The rows of Z fall into 3 groups, which share some directions, and each row is roughly a mix of its group's hidden directions.
Z:
[[  1   3  24   3  -3 -10 -25  20  34 -11 -38 -31]
 [  1   1  -7  13   5  55  21 -14 -18 -12  31   1]
 [-25   3  13  -7 -28 -42   0  -9   6  27 -33  -5]
 [ -3 -11  17  18  34  -2  28 -31 -20  32 -12 -13]
 [-12 -26   2  18  30  31  -1 -26  36 -10 -17  -2]
 [-25  14  -4 -36 -22 -33  14   1 -37   8   2  -1]
 [-12 -27   1 -25  14  42   3 -43   2   3   5   8]
 [ -6 -22   5 -26   4   2  10 -36 -20  39  -5  26]
 [  7  25  -6  22 -34 -19  46  17  -5  -1   5  16]
 [  5  22   6  -1   2  11 -16  32  13 -41 -11 -37]
 [-27 -28  -6 -26  13  31   2 -36 -10  13  19   8]
 [ 23  30  -8  38 -12  15  24  22 -13 -18  20  -8]
 [ 13  27  30   2 -11   1  -2  47  -2 -13 -25 -20]
 [-28  13  -2 -29 -20 -35  23   7 -34  -3 -12  -8]
 [-17  -8  -4   6 -17 -55 -11  -2 -14  34  -5  12]
 [-17 -21  10 -41  -2 -37 -18  -3  12  18 -23   9]
 [ 13  29 -19 -21  -5  14 -22  33 -29 -25  16  -1]
 [ 32  24  16  12 -11  16  17  49  -8 -16   1  -5]
 [-22   2  -8  -9   4 -26  43 -29 -28  17  14  12]
 [-21 -10   8 -31   2 -35 -30 -16  12  21 -29  -5]
 [ 23   9 -21  19  12  20  22  13 -28 -12  39  16]
 [-52  -6 -24 -16 -17 -29  -5 -15 -16   8   4 -12]
 [-14  28   5 -13 -17  -3 -13  25  -6 -30 -22 -40]
 [ -7 -26 -13 -25  15  33 -26 -30 -11   9  20  18]
 [ 35   6  21  18  20  13 -20  29  20 -16 -25 -17]
 [ 22  26   2  21  -8 -31 -11  48   8 -11  -6  -8]
 [-41 -17   4  -7  -5 -18 -15 -40   1  29 -15  -8]
 [-12 -27  19 -23  -4   3  -1 -34  24  27 -32  10]
 [ -1 -15 -14  -2 -30  28  27 -23   1   6  20  39]
 [  5  -8 -29   5 -16 -22  11 -16 -19   7  45  29]
 [-32 -31   5 -30  -9   0 -27 -15  16  32 -12   2]
 [ 32  16   1  47  11  19  10  25   7 -24   3   4]
 [ 26  15  11   0 -15 -12 -15  46  28 -21 -19  -2]
 [-44  -2  -7 -18  -7  -8 -32 -33 -13  18  -6 -15]
 [ -7 -28 -21   8  13   6  -3 -48  16  11  24  24]
 [-23  24   5 -26 -24 -38   3  21 -27   1  -8 -16]
 [-22  -2  24  -4  -1 -32 -11  -5  23   8 -40 -31]
 [ 32  15  -4  42  -7  13  18  34   4 -21  10   1]
 [  7  12  34  -6  30  21   0   6  13 -17 -43 -16]
 [ -4 -13  19  21  -7  58   1  19  20   1 -10 -11]
 [ 28  13  21   8  13   4 -19  36  12 -11 -32 -28]
 [ 34  21  -4  45   2  20   3  21   5 -26   9  -6]
 [-19   0  -4 -48 -21 -36   0 -13 -21  15   8   0]
 [-24  -9  19 -41  -4 -28 -23 -11   5  19 -28  -2]
 [  5  22  20  -7  -7 -15  -1  40  -9 -10 -37 -31]
 [ 24  12   6  25  17  15   3  39   6 -26 -20 -28]
 [ 19 -19  -6  38 -22  25   5  35  26  -7  -6   0]
 [  6  35  23 -18  30  -2 -12 -28 -22 -26 -14  -7]
 [  5 -30  -2  15 -16  18 -22 -22  27  28   3  33]
 [ 19  34 -22  26  -1   3  19  -5 -28 -17  34  -4]
 [-35  -5  19  -6   9  -1   1  -1  18 -11 -49 -27]
 [-28 -25  18 -25 -21   4 -17   2  20  24 -34  -9]
 [ 13  14  37   1 -17   0   8  41  12  -6 -35 -14]
 [-22  -6 -15  15  15  24  -5 -40   2  -7  35  27]
 [  6 -23 -13  15 -13  41 -35  -8  25  -5  16  17]
 [ 32  28  11  36  21  17  -3   5  -1 -34 -12  -1]
 [-19  23  27   7 -26  -6   1  40  10  -9 -24 -25]
 [-16  22  22 -17  -6 -20  -7  26  -7  -6 -40 -31]
 [ 27  -2   6 -33 -24 -10  27  20 -23  25 -24  -2]
 [ 10 -23  -1 -33 -41 -26 -21  22  11   3   1  13]
 [  6  16  24 -15  -6 -30  -1  34   5  -5 -35 -29]
 [ 25  12   3  32  18  18  -5  37  12 -25  -9 -25]
 [-32 -18  -3  -8  17  16  -5 -48 -21  21   3 -11]
 [  9   0 -17   8 -49 -23  20  37   1   5  10 -10]
 [ 16  20 -13  37  18  15  36   0 -21 -16  22  13]
 [  5  34   0 -19 -23   3   8  36 -39   3  19  -6]
 [ 36   5 -12  16  12  25  24  22 -15 -15  31  20]
 [ 27  26  22   9  10   7   7  45  -2 -25 -15 -18]
 [-12 -25 -12 -30   3  35 -12 -35 -11   7  17  21]
 [  5  29  28  -5 -12   4  -5  48  -6 -11 -23 -23]
 [ 18 -16 -17  17 -10  13   6  -9  11   7  51  32]
 [-11   4 -15 -20 -12 -32  39  15 -20  17  31   0]
 [-18 -27   6 -27  22  29  -6 -45   4   9  -2  -1]
 [  3 -26   1  28  14   5 -21 -32  43   2   6  17]
 [-14   5   4  41 -36 -26  23  -6  20  18 -13   0]
 [-42 -14   3  -6 -12 -19  -6 -41  -3  29 -14  -6]
 [-26  -7 -22 -14 -15 -16  20 -29 -21   8  33  25]
 [-33 -33  -3 -34 -17  -7 -14 -11   8  35   2   7]
 [ 21  31   3  21  13   3  -1  44  -1 -26  11 -23]
 [-19  -6 -35 -12  -5 -15  19 -26 -33   4  32  16]
 [ 15 -18   6  39   1  43  -5  20  28  -8 -14   5]
 [-32 -17   7 -44   0 -13 -21 -27   0  23 -12  -2]
 [ -6  -3 -28  -9 -26 -28  16  -5 -27  10  39  18]
 [ 19  28  14  32 -21   6  -3  26   7 -18 -28 -24]
 [ 10  11  25   2  35  15 -31 -20   9 -23 -32  -6]
 [ 21  38  11  40 -12   8   0  23   1 -18 -15 -22]
 [-33 -15   1 -41   6 -26 -13 -26  -1  26 -11  -4]
 [ -9 -35  16   0   0  26 -32   3  35  11 -28   6]
 [-16 -18  12 -18   3  10  14 -44 -16  38 -17   8]
 [ 31 -25  13  22  12  19 -27   2  42   2  -8   5]
 [ 22 -20 -14   6  15  13  14 -13  -1  15  34  45]
 [-26 -13  17 -40  14  -4 -19 -27  -4  12 -28 -20]
 [ 38  -7  17  14  33  26 -15  10  21 -14 -25  -7]
 [-33  23  33  11 -22  -7  -3  26  22 -11 -19 -17]
 [-32 -15  16  10   5  23  23  -6  32  -9 -37 -14]
 [-18 -26  -2 -14  13  42  10 -45   2  -1  10   2]
 [ -8  12  27  -3  -9 -13  -1  12  22 -11 -44 -37]
 [-19  -6  18 -47 -14 -13 -20 -21  -4   1 -31 -13]
 [-15   8  -1 -40 -15 -36  11 -15 -37  10  -2  12]
 [ 14  18  34   3 -16   5   4  46   9  -8 -30 -17]
 [  9  -3 -26   2 -30   0  12  -4 -27  19  41  27]
 [ -7 -21 -13  -6  21  -4  -7 -57  10  18   7  19]
 [ -3  17 -23 -26 -14 -19  -1  12 -47   6  21  22]
 [-10  16 -10 -42 -29 -27 -15  18 -29   3  -4  12]
 [ 11  24  11   4 -16   4   7  57 -15 -21  -2 -16]
 [-18 -21  10 -36   1 -30 -29 -12  14  17 -28   3]
 [ 31  40   6  25 -10 -12   4  26  -4 -26  -7 -21]
 [-22 -13 -21 -24 -29 -20  21   9  -9  29  31  -5]
 [-17  37   0 -23 -16 -14  17  23 -40  -2   3 -16]
 [ 25  44  12  25   3  -3   3  11  -8 -32 -18 -23]
 [  3 -30   2 -40  24   6 -16 -25 -10  24   3  27]
 [-17 -17  11 -39  -6 -35 -26  -7  11  17 -27   4]
 [ 44  25  -5  23  16 -11  -1  12  -6 -37  11  11]
 [-21 -28 -10 -28   8  29  12 -27 -14  11  32  13]
 [ 23  10   4  27 -19 -34  30  35  11  -4  -2  12]
 [  5  21  17 -17   8   9 -17  24  12 -29 -28 -39]
 [ 13  22 -10  45   5  39  17  -2 -12 -16  19  -7]
 [-35  19   8 -23 -29 -32   5  21 -15   3 -14 -21]
 [ 19  15 -28   4   1  20   4  20 -33 -16  39  18]]

One row of each group comes first, with its name. Which group is each row after those in?
[ -7 -12 -13  35  -7  14  35 -30   9   8  28  21]	B
[ -7  17 -27   9 -30 -20  23  24 -32  -3  27  -4]	R
[-35 -23   2 -45  -4 -19  -1 -19  -4  27  -5   2]	F

[ 40  -9 -12  30  30  27  -9  -3  12 -13  22  11]	R
[ 28  31 -16  23   5 -10  27  10 -22 -23  29  -1]	F
[-21 -33   9  12  -1 -13  13 -42  16  33  -8   9]	B
[ 21  31  17  -6 -23 -29 -12  27   1 -19 -18 -26]	F
[ 31  31  14  33  22  16  -6   4  -1 -35 -11  -4]	F
[-26 -25   2  -1 -17  10   9 -38  14   9  18  39]	R
[-29 -11  17 -12   9 -34 -25 -14  13  10 -29 -29]	B
[ 20  16  18   1  -3 -15 -23  42   7  -4 -26 -32]	R
[-11 -21  19   6  -1 -28   2 -27  26  38 -25   9]	B
[ 16 -16 -18   3  38  32  -8  -8  -8 -11  40  13]	B
[-10  46  -6   1   3 -33   9 -23 -31   2  -3 -20]	F
